In the data rows, the value 128 means zero.
In the table below, every row is followed by its label. The labels come from one hidden rule.
[118, 92, 139, 132, 123, 133, 163, 201, 146, 142, 110, 143, 151, 37, 31,
 164, 98, 92, 94, 204, 170, 116, 117, 212, 85, 39, 207, 137, 175, 134] E
[58, 126, 142, 63, 193, 178, 9, 236, 53, 161, 102, 142, 234, 68, 79,
 106, 83, 89, 91, 94, 136, 100, 167, 13, 151, 109, 161, 145, 143, 100] Y
[131, 94, 77, 141, 112, 131, 98, 151, 121, 133, 117, 158, 217, 84, 133,
 177, 145, 139, 151, 97, 124, 92, 128, 110, 154, 131, 93, 159, 130, 149] Y
[140, 135, 140, 114, 163, 114, 180, 153, 70, 133, 115, 27, 143, 132, 76,
 132, 134, 103, 99, 82, 113, 155, 123, 62, 115, 116, 235, 82, 110, 73] R
[181, 127, 124, 255, 60, 104, 250, 0, 194, 59, 138, 108, 82, 227, 101,
 165, 204, 191, 148, 134, 137, 122, 47, 207, 144, 138, 159, 171, 124, 168] E
[128, 142, 181, 166, 86, 115, 169, 90, 179, 95, 173, 62, 61, 181, 79,
 59, 148, 117, 166, 64, 126, 180, 100, 138, 161, 106, 186, 99, 148, 169] P
[151, 157, 131, 168, 71, 87, 140, 100, 177, 118, 119, 128, 60, 174, 156,
 146, 143, 144, 134, 82, 122, 141, 106, 200, 109, 175, 131, 110, 99, 155] P
[106, 135, 148, 217, 111, 146, 148, 56, 120, 117, 118, 147, 204, 145, 116,
 124, 142, 155, 192, 176, 147, 146, 50, 195, 144, 121, 85, 150, 156, 170] A
[120, 127, 95, 58, 189, 155, 38, 182, 157, 148, 95, 112, 162, 58, 185,
 161, 86, 115, 83, 164, 95, 105, 158, 67, 177, 93, 158, 128, 130, 89] O
[143, 169, 159, 76, 119, 93, 112, 119, 102, 114, 175, 73, 76, 141, 84,
 47, 223, 83, 95, 84, 87, 189, 194, 187, 48, 103, 202, 94, 110, 86] O
[171, 130, 107, 182, 48, 112, 194, 76, 190, 107, 180, 125, 52, 239, 87,
 171, 131, 143, 172, 80, 139, 167, 58, 152, 152, 180, 207, 124, 107, 123] E
[161, 125, 94, 230, 83, 115, 193, 0, 189, 77, 155, 141, 85, 184, 123,
 160, 176, 167, 186, 175, 168, 117, 101, 183, 178, 146, 124, 130, 112, 195] P
[95, 106, 147, 156, 155, 108, 81, 164, 43, 156, 105, 143, 142, 214, 127,
 98, 116, 89, 86, 213, 130, 147, 146, 148, 123, 74, 183, 133, 133, 115] R
[130, 122, 140, 29, 214, 167, 79, 185, 106, 137, 74, 181, 111, 56, 161,
 191, 50, 149, 124, 199, 130, 114, 151, 132, 128, 151, 70, 139, 161, 140] O
[90, 176, 183, 160, 92, 101, 58, 179, 65, 156, 136, 69, 171, 15, 126,
 135, 44, 62, 74, 0, 116, 146, 169, 123, 83, 107, 186, 84, 128, 91] R
[154, 117, 67, 125, 154, 131, 198, 83, 148, 82, 125, 167, 58, 159, 223,
 205, 138, 197, 176, 243, 135, 61, 101, 52, 127, 181, 76, 161, 124, 114] P
[114, 134, 86, 218, 151, 155, 196, 97, 198, 128, 138, 107, 26, 100, 135,
 164, 106, 126, 170, 233, 154, 87, 113, 123, 48, 115, 63, 139, 115, 134] P
[114, 118, 66, 255, 91, 157, 144, 68, 204, 107, 93, 168, 182, 185, 166,
 175, 141, 157, 185, 251, 166, 123, 113, 201, 213, 125, 135, 169, 149, 154] E
[147, 131, 137, 140, 96, 81, 210, 102, 170, 92, 162, 139, 116, 152, 149,
 105, 175, 145, 132, 10, 129, 183, 119, 151, 126, 145, 192, 98, 85, 151] P
[139, 115, 119, 111, 158, 127, 149, 107, 118, 167, 135, 148, 174, 99, 184,
 107, 109, 150, 117, 218, 131, 89, 181, 29, 90, 159, 127, 89, 119, 120] R
[113, 80, 52, 74, 159, 178, 159, 103, 104, 104, 57, 214, 243, 96, 177,
 241, 53, 175, 190, 150, 197, 129, 75, 136, 246, 106, 60, 183, 168, 188] A
[90, 57, 88, 151, 200, 163, 76, 203, 137, 124, 83, 218, 188, 17, 166,
 120, 43, 122, 106, 104, 128, 124, 124, 0, 122, 129, 0, 123, 150, 80] A
[123, 133, 123, 201, 73, 122, 214, 116, 150, 92, 101, 126, 102, 178, 141,
 170, 146, 145, 164, 173, 182, 195, 52, 213, 181, 133, 88, 134, 141, 170] E
[134, 95, 145, 12, 163, 118, 114, 110, 190, 129, 164, 119, 7, 121, 180,
 135, 192, 117, 137, 62, 114, 93, 171, 99, 109, 166, 109, 103, 105, 105] P
[114, 143, 203, 78, 75, 118, 140, 146, 121, 135, 122, 106, 177, 126, 42,
 55, 110, 106, 145, 11, 131, 183, 157, 128, 185, 75, 190, 98, 151, 151] R
[152, 156, 148, 178, 82, 92, 184, 108, 207, 104, 148, 95, 41, 144, 101,
 105, 216, 94, 156, 127, 109, 183, 148, 155, 127, 154, 213, 100, 110, 136] P
[83, 134, 132, 138, 70, 153, 138, 165, 47, 169, 68, 133, 179, 167, 65,
 136, 131, 136, 138, 181, 163, 208, 84, 206, 210, 64, 137, 109, 184, 159] Y
[112, 157, 95, 24, 200, 140, 130, 176, 139, 136, 106, 182, 211, 75, 81,
 120, 98, 97, 101, 108, 89, 103, 138, 20, 118, 163, 77, 119, 152, 119] Y
[116, 105, 98, 156, 163, 118, 165, 113, 80, 66, 147, 120, 0, 193, 186,
 153, 162, 152, 164, 213, 118, 94, 151, 111, 105, 130, 131, 112, 120, 130] O
[150, 83, 75, 183, 133, 146, 123, 63, 142, 117, 175, 167, 9, 194, 194,
 201, 78, 170, 154, 162, 159, 105, 64, 88, 113, 191, 28, 122, 109, 99] P
[136, 156, 175, 211, 121, 147, 137, 128, 95, 134, 132, 136, 242, 182, 51,
 73, 107, 150, 154, 198, 180, 169, 114, 223, 151, 98, 186, 125, 139, 129] Y
[176, 147, 138, 108, 159, 99, 161, 107, 198, 148, 177, 89, 54, 138, 239,
 129, 158, 120, 109, 128, 116, 141, 167, 123, 44, 153, 149, 97, 108, 116] P
[129, 180, 157, 196, 83, 112, 143, 97, 161, 126, 146, 61, 27, 167, 88,
 71, 165, 121, 143, 102, 123, 153, 104, 94, 95, 117, 169, 129, 160, 116] P
[97, 170, 144, 115, 185, 114, 79, 235, 33, 193, 133, 120, 134, 84, 14,
 52, 79, 76, 91, 80, 130, 168, 149, 56, 124, 110, 123, 92, 130, 125] R
[140, 123, 120, 31, 193, 87, 137, 106, 166, 114, 137, 139, 72, 52, 239,
 169, 147, 169, 115, 141, 101, 58, 173, 8, 9, 192, 83, 151, 86, 45] O
[101, 103, 118, 233, 112, 164, 216, 30, 157, 99, 130, 208, 234, 115, 58,
 120, 46, 144, 134, 158, 204, 141, 61, 255, 219, 126, 122, 178, 190, 163] A
[96, 137, 127, 42, 158, 126, 67, 175, 107, 138, 124, 100, 107, 64, 154,
 89, 167, 111, 97, 123, 111, 104, 186, 80, 69, 144, 139, 104, 108, 44] O
[143, 105, 107, 134, 114, 109, 134, 128, 147, 116, 155, 129, 151, 115, 116,
 99, 145, 148, 133, 112, 130, 137, 94, 141, 73, 142, 99, 160, 115, 171] E
[80, 151, 205, 182, 60, 142, 134, 182, 94, 158, 130, 172, 210, 214, 11,
 84, 130, 130, 109, 62, 122, 153, 157, 131, 200, 34, 209, 106, 142, 138] Y
[168, 122, 152, 151, 135, 80, 108, 44, 210, 122, 147, 116, 0, 225, 161,
 132, 232, 148, 103, 0, 117, 120, 152, 194, 26, 221, 106, 57, 74, 125] P
[125, 123, 105, 57, 99, 162, 94, 193, 117, 138, 112, 154, 225, 13, 123,
 123, 50, 141, 118, 163, 130, 128, 130, 144, 95, 99, 96, 153, 125, 112] Y
[130, 171, 187, 139, 61, 123, 145, 152, 87, 113, 140, 56, 88, 142, 64,
 80, 135, 88, 93, 29, 140, 173, 119, 118, 170, 110, 206, 137, 141, 153] R
[129, 85, 95, 185, 106, 187, 91, 141, 11, 189, 103, 205, 136, 132, 73,
 157, 12, 139, 147, 201, 141, 172, 104, 142, 156, 102, 96, 171, 171, 144] Y
[111, 81, 95, 145, 163, 126, 174, 44, 169, 121, 112, 255, 152, 134, 189,
 217, 85, 154, 127, 214, 147, 69, 136, 182, 168, 191, 0, 168, 154, 112] P
[160, 92, 84, 136, 158, 118, 191, 104, 168, 52, 132, 164, 52, 145, 250,
 155, 151, 178, 189, 129, 108, 60, 105, 157, 84, 195, 70, 120, 111, 115] P
[92, 122, 136, 37, 158, 140, 43, 231, 104, 161, 99, 122, 158, 57, 114,
 94, 146, 104, 88, 138, 116, 106, 163, 49, 100, 165, 132, 138, 125, 112] R
[99, 182, 157, 123, 141, 97, 85, 106, 80, 157, 148, 81, 130, 170, 107,
 67, 131, 49, 131, 11, 115, 121, 145, 181, 101, 103, 254, 78, 119, 116] R
[116, 109, 95, 79, 115, 145, 147, 144, 180, 129, 101, 155, 175, 70, 129,
 201, 59, 137, 156, 154, 146, 92, 131, 85, 229, 136, 118, 160, 141, 119] E
[106, 129, 143, 93, 151, 144, 85, 128, 98, 142, 59, 133, 141, 125, 79,
 99, 82, 114, 83, 127, 137, 164, 126, 84, 103, 97, 121, 110, 129, 127] R
[116, 128, 132, 92, 94, 150, 164, 137, 170, 104, 123, 113, 243, 203, 23,
 153, 108, 142, 139, 215, 168, 157, 56, 166, 200, 107, 110, 154, 131, 153] A
[144, 126, 153, 137, 159, 105, 116, 162, 98, 160, 168, 31, 139, 137, 189,
 112, 210, 97, 87, 0, 92, 112, 199, 117, 0, 166, 154, 93, 105, 102] R
[58, 123, 130, 136, 138, 166, 124, 198, 109, 154, 110, 194, 230, 137, 127,
 136, 34, 125, 77, 152, 126, 102, 146, 21, 140, 92, 127, 169, 180, 89] Y
[98, 167, 157, 125, 133, 93, 102, 94, 126, 145, 162, 68, 89, 150, 150,
 117, 169, 94, 134, 72, 105, 117, 145, 48, 66, 156, 128, 77, 105, 115] O
[154, 101, 128, 130, 184, 125, 97, 58, 108, 91, 141, 145, 122, 19, 234,
 219, 165, 142, 141, 147, 143, 97, 122, 69, 142, 148, 67, 105, 117, 103] R
[131, 191, 186, 241, 27, 102, 138, 104, 141, 160, 170, 55, 105, 215, 51,
 34, 203, 101, 133, 0, 130, 186, 138, 184, 127, 84, 249, 94, 153, 122] O
[125, 107, 84, 74, 130, 155, 194, 79, 140, 148, 78, 165, 245, 115, 118,
 179, 114, 135, 161, 235, 119, 160, 139, 100, 176, 111, 93, 166, 139, 131] Y
[96, 92, 124, 255, 114, 192, 154, 179, 100, 140, 62, 213, 255, 126, 187,
 173, 56, 116, 164, 238, 142, 104, 50, 156, 171, 118, 108, 180, 151, 130] A
[114, 152, 192, 4, 175, 114, 43, 204, 49, 161, 142, 81, 41, 75, 98,
 127, 92, 68, 78, 67, 91, 114, 186, 0, 48, 139, 136, 119, 95, 92] R
[108, 161, 151, 29, 126, 147, 97, 160, 85, 149, 92, 154, 206, 98, 23,
 55, 104, 115, 150, 127, 137, 139, 143, 164, 139, 71, 104, 145, 127, 117] Y
[105, 114, 111, 130, 74, 102, 98, 141, 104, 149, 134, 95, 255, 225, 63,
 116, 15, 117, 131, 78, 152, 168, 150, 120, 139, 89, 144, 135, 141, 138] Y
[137, 118, 118, 59, 131, 130, 57, 98, 208, 69, 153, 132, 57, 104, 169,
 160, 123, 148, 131, 96, 103, 96, 144, 151, 65, 147, 116, 101, 102, 100] P
[150, 114, 128, 219, 83, 153, 255, 10, 189, 119, 138, 119, 157, 196, 108,
 102, 199, 123, 164, 106, 131, 178, 63, 228, 220, 114, 112, 142, 96, 177] E
[114, 120, 116, 105, 121, 166, 63, 161, 107, 142, 75, 168, 255, 49, 82,
 157, 115, 132, 147, 179, 141, 114, 105, 88, 178, 91, 98, 189, 153, 160] A
[100, 121, 144, 150, 146, 178, 115, 157, 107, 139, 62, 123, 167, 92, 88,
 162, 51, 147, 95, 142, 121, 189, 110, 167, 152, 93, 209, 153, 135, 165] Y
[158, 142, 143, 187, 92, 110, 195, 90, 204, 86, 202, 71, 86, 223, 80,
 85, 218, 132, 121, 34, 147, 162, 72, 242, 125, 144, 133, 127, 115, 104] E
[124, 104, 96, 241, 143, 135, 99, 137, 108, 118, 77, 193, 222, 100, 111,
 173, 129, 157, 182, 154, 168, 119, 91, 165, 204, 120, 74, 212, 176, 188] A
[92, 154, 154, 130, 113, 144, 162, 141, 68, 154, 68, 125, 232, 137, 0,
 68, 87, 117, 116, 156, 151, 123, 152, 179, 188, 70, 160, 141, 138, 149] Y
[76, 65, 42, 53, 207, 186, 88, 147, 115, 149, 96, 179, 182, 7, 190,
 212, 9, 145, 147, 255, 89, 59, 147, 90, 160, 151, 0, 195, 142, 104] R
[119, 156, 184, 203, 56, 113, 169, 131, 149, 97, 150, 125, 161, 235, 73,
 65, 176, 101, 162, 128, 153, 192, 125, 255, 104, 100, 153, 107, 96, 134] E
[117, 183, 149, 158, 119, 115, 111, 170, 79, 150, 174, 163, 165, 115, 56,
 72, 166, 117, 110, 0, 105, 145, 141, 135, 114, 62, 165, 67, 139, 157] R
[131, 139, 113, 125, 97, 139, 194, 147, 99, 125, 94, 149, 198, 179, 97,
 158, 130, 154, 131, 75, 163, 164, 85, 173, 163, 85, 144, 136, 135, 172] A
[135, 113, 138, 148, 182, 141, 63, 176, 89, 155, 137, 67, 254, 125, 97,
 151, 101, 115, 91, 130, 113, 120, 151, 107, 94, 131, 132, 126, 138, 134] Y
[77, 138, 147, 94, 103, 140, 104, 149, 44, 178, 104, 84, 235, 90, 54,
 69, 78, 120, 104, 158, 144, 157, 137, 149, 140, 101, 200, 118, 129, 144] Y
[162, 125, 85, 255, 89, 134, 216, 86, 194, 137, 95, 132, 255, 207, 132,
 136, 73, 199, 173, 255, 200, 157, 50, 255, 255, 94, 100, 162, 170, 206] A
[123, 131, 132, 102, 134, 120, 103, 127, 108, 126, 119, 128, 120, 164, 165,
 126, 109, 93, 138, 148, 137, 120, 83, 147, 149, 115, 178, 129, 138, 130] A
Which column or columns does the hidden rule look at? Columns are counted from 0, in order:
8 12 22
Which label does each new row get?
[114, 133, 150, 118, 141, 120, 122, 145, 101, 165, 123, 146, 158, 81, 143,
 100, 52, 123, 97, 70, 100, 96, 140, 89, 163, 83, 115, 126, 120, 128] -> R
[150, 129, 109, 93, 181, 89, 100, 92, 153, 147, 153, 128, 41, 63, 221,
 127, 134, 160, 112, 121, 81, 94, 126, 72, 142, 144, 70, 128, 108, 102] -> P
[182, 122, 48, 255, 78, 122, 228, 19, 229, 87, 130, 141, 151, 254, 169,
 157, 127, 180, 172, 214, 174, 151, 55, 253, 223, 117, 51, 143, 116, 191] -> E
[122, 117, 109, 166, 116, 148, 94, 129, 100, 129, 70, 150, 224, 110, 61,
 141, 121, 157, 158, 229, 156, 129, 74, 130, 211, 112, 90, 175, 142, 179] -> A
[169, 229, 225, 226, 20, 120, 186, 97, 35, 142, 210, 0, 109, 241, 35,
 0, 225, 46, 100, 17, 125, 213, 153, 158, 74, 59, 255, 29, 108, 145] -> R
[135, 112, 67, 218, 108, 178, 87, 113, 87, 110, 78, 195, 250, 46, 88,
 124, 55, 187, 166, 197, 174, 139, 91, 160, 213, 79, 124, 187, 171, 126] -> A
[132, 159, 128, 103, 125, 125, 133, 82, 198, 115, 100, 127, 97, 147, 193,
 145, 173, 109, 106, 128, 132, 145, 144, 108, 93, 178, 131, 108, 123, 129] -> P
[166, 135, 92, 200, 120, 125, 182, 150, 219, 89, 136, 222, 104, 139, 133,
 207, 159, 166, 162, 226, 143, 115, 50, 140, 142, 174, 23, 145, 143, 157] -> E
[100, 117, 105, 190, 131, 179, 93, 145, 83, 131, 88, 172, 255, 89, 81,
 106, 33, 121, 155, 183, 172, 167, 137, 185, 163, 91, 101, 180, 151, 116] -> Y
[139, 105, 97, 127, 135, 134, 140, 76, 114, 80, 85, 180, 224, 122, 119,
 197, 37, 141, 157, 255, 138, 102, 89, 102, 136, 126, 71, 185, 149, 189] -> A
[165, 149, 110, 133, 87, 112, 166, 44, 255, 83, 195, 126, 0, 171, 184,
 185, 255, 175, 141, 153, 142, 75, 117, 155, 102, 225, 215, 104, 75, 166] -> P
[134, 164, 133, 221, 106, 109, 211, 113, 155, 98, 165, 131, 145, 208, 72,
 108, 181, 121, 117, 83, 126, 163, 83, 161, 87, 110, 146, 75, 132, 174] -> E
[152, 159, 164, 56, 132, 105, 245, 160, 163, 93, 212, 154, 21, 174, 198,
 125, 150, 143, 122, 91, 138, 143, 134, 214, 146, 177, 144, 130, 114, 150] -> P
[164, 113, 139, 174, 60, 97, 154, 65, 166, 116, 140, 120, 95, 163, 110,
 134, 162, 161, 177, 126, 139, 162, 108, 241, 198, 149, 99, 117, 150, 178] -> P
[134, 168, 135, 177, 113, 86, 164, 96, 202, 87, 187, 79, 29, 148, 105,
 123, 168, 118, 131, 28, 110, 175, 124, 179, 87, 183, 255, 74, 64, 128] -> P
[132, 111, 73, 11, 136, 98, 105, 113, 108, 136, 128, 130, 100, 54, 230,
 201, 162, 149, 104, 109, 117, 107, 157, 84, 96, 184, 109, 111, 118, 112] -> O
[114, 130, 133, 87, 145, 98, 74, 214, 69, 158, 152, 104, 110, 158, 119,
 65, 122, 71, 94, 78, 89, 123, 130, 154, 109, 98, 254, 128, 110, 111] -> R
[160, 137, 150, 150, 85, 79, 206, 73, 187, 101, 163, 161, 127, 221, 175,
 177, 164, 153, 160, 135, 117, 121, 51, 230, 133, 122, 168, 147, 137, 154] -> E
[123, 128, 138, 151, 122, 98, 91, 151, 145, 124, 129, 101, 147, 117, 148,
 126, 207, 122, 124, 90, 133, 120, 117, 121, 104, 144, 148, 127, 132, 120] -> E
[127, 96, 115, 255, 94, 147, 183, 98, 160, 135, 139, 161, 122, 145, 145,
 166, 109, 168, 144, 215, 140, 145, 74, 151, 162, 164, 75, 173, 127, 144] -> E
[143, 101, 62, 152, 152, 110, 157, 70, 200, 85, 135, 191, 87, 129, 243,
 228, 141, 174, 151, 255, 123, 59, 131, 34, 85, 209, 7, 159, 80, 154] -> P
[152, 127, 77, 197, 36, 151, 236, 19, 202, 91, 165, 170, 140, 210, 188,
 225, 176, 188, 215, 140, 143, 138, 7, 250, 121, 120, 115, 135, 145, 197] -> E
[116, 113, 110, 89, 154, 173, 130, 151, 54, 128, 76, 134, 185, 73, 92,
 107, 94, 122, 98, 107, 165, 139, 145, 96, 155, 69, 137, 204, 164, 150] -> R
[132, 147, 161, 88, 187, 121, 82, 178, 161, 178, 155, 94, 86, 114, 211,
 97, 101, 118, 110, 117, 111, 114, 161, 91, 104, 150, 67, 88, 109, 80] -> O
[104, 110, 137, 104, 171, 130, 132, 201, 44, 120, 85, 123, 132, 114, 99,
 66, 83, 114, 139, 60, 113, 115, 154, 92, 131, 119, 110, 131, 136, 103] -> R
[148, 158, 203, 213, 85, 127, 197, 183, 64, 139, 123, 81, 165, 190, 44,
 80, 164, 99, 116, 50, 146, 175, 148, 195, 169, 97, 252, 117, 134, 164] -> R
[99, 79, 128, 82, 145, 188, 0, 218, 79, 146, 95, 203, 152, 23, 193,
 138, 69, 107, 74, 255, 108, 40, 132, 34, 159, 106, 0, 156, 171, 81] -> R
[134, 163, 105, 183, 147, 110, 112, 210, 78, 149, 144, 144, 107, 107, 44,
 123, 138, 89, 92, 170, 104, 153, 125, 95, 125, 116, 147, 106, 139, 130] -> R
[161, 125, 164, 212, 68, 109, 181, 31, 212, 72, 125, 126, 100, 189, 158,
 106, 181, 130, 163, 155, 150, 187, 120, 165, 140, 158, 79, 142, 148, 157] -> P
[82, 147, 162, 149, 104, 124, 130, 121, 119, 162, 137, 67, 166, 153, 38,
 90, 77, 127, 106, 84, 116, 162, 165, 86, 153, 90, 248, 108, 146, 122] -> R
[146, 138, 120, 137, 134, 123, 84, 98, 150, 149, 151, 102, 68, 74, 206,
 79, 123, 125, 111, 0, 105, 91, 147, 129, 131, 152, 129, 115, 114, 108] -> O
[124, 143, 185, 124, 182, 118, 58, 130, 4, 143, 174, 83, 141, 0, 121,
 115, 163, 67, 65, 17, 101, 133, 199, 61, 100, 114, 226, 66, 84, 94] -> R
[125, 84, 98, 0, 165, 171, 55, 109, 110, 151, 132, 221, 243, 117, 142,
 101, 96, 123, 89, 134, 126, 109, 159, 0, 136, 140, 162, 119, 127, 88] -> Y
[99, 170, 176, 0, 134, 116, 126, 177, 38, 143, 123, 80, 217, 117, 55,
 60, 70, 64, 60, 169, 94, 157, 150, 77, 82, 90, 234, 109, 139, 150] -> Y
[132, 116, 95, 192, 154, 97, 109, 88, 171, 105, 189, 116, 66, 142, 178,
 149, 170, 135, 146, 0, 109, 106, 134, 82, 26, 161, 109, 138, 90, 139] -> P
[102, 123, 142, 153, 155, 148, 62, 202, 98, 175, 68, 128, 152, 87, 15,
 132, 68, 111, 125, 149, 139, 103, 161, 159, 198, 94, 146, 152, 164, 105] -> R
[140, 156, 222, 79, 83, 66, 200, 91, 170, 151, 231, 15, 0, 193, 106,
 30, 255, 106, 133, 0, 71, 210, 131, 164, 32, 170, 255, 44, 62, 110] -> P
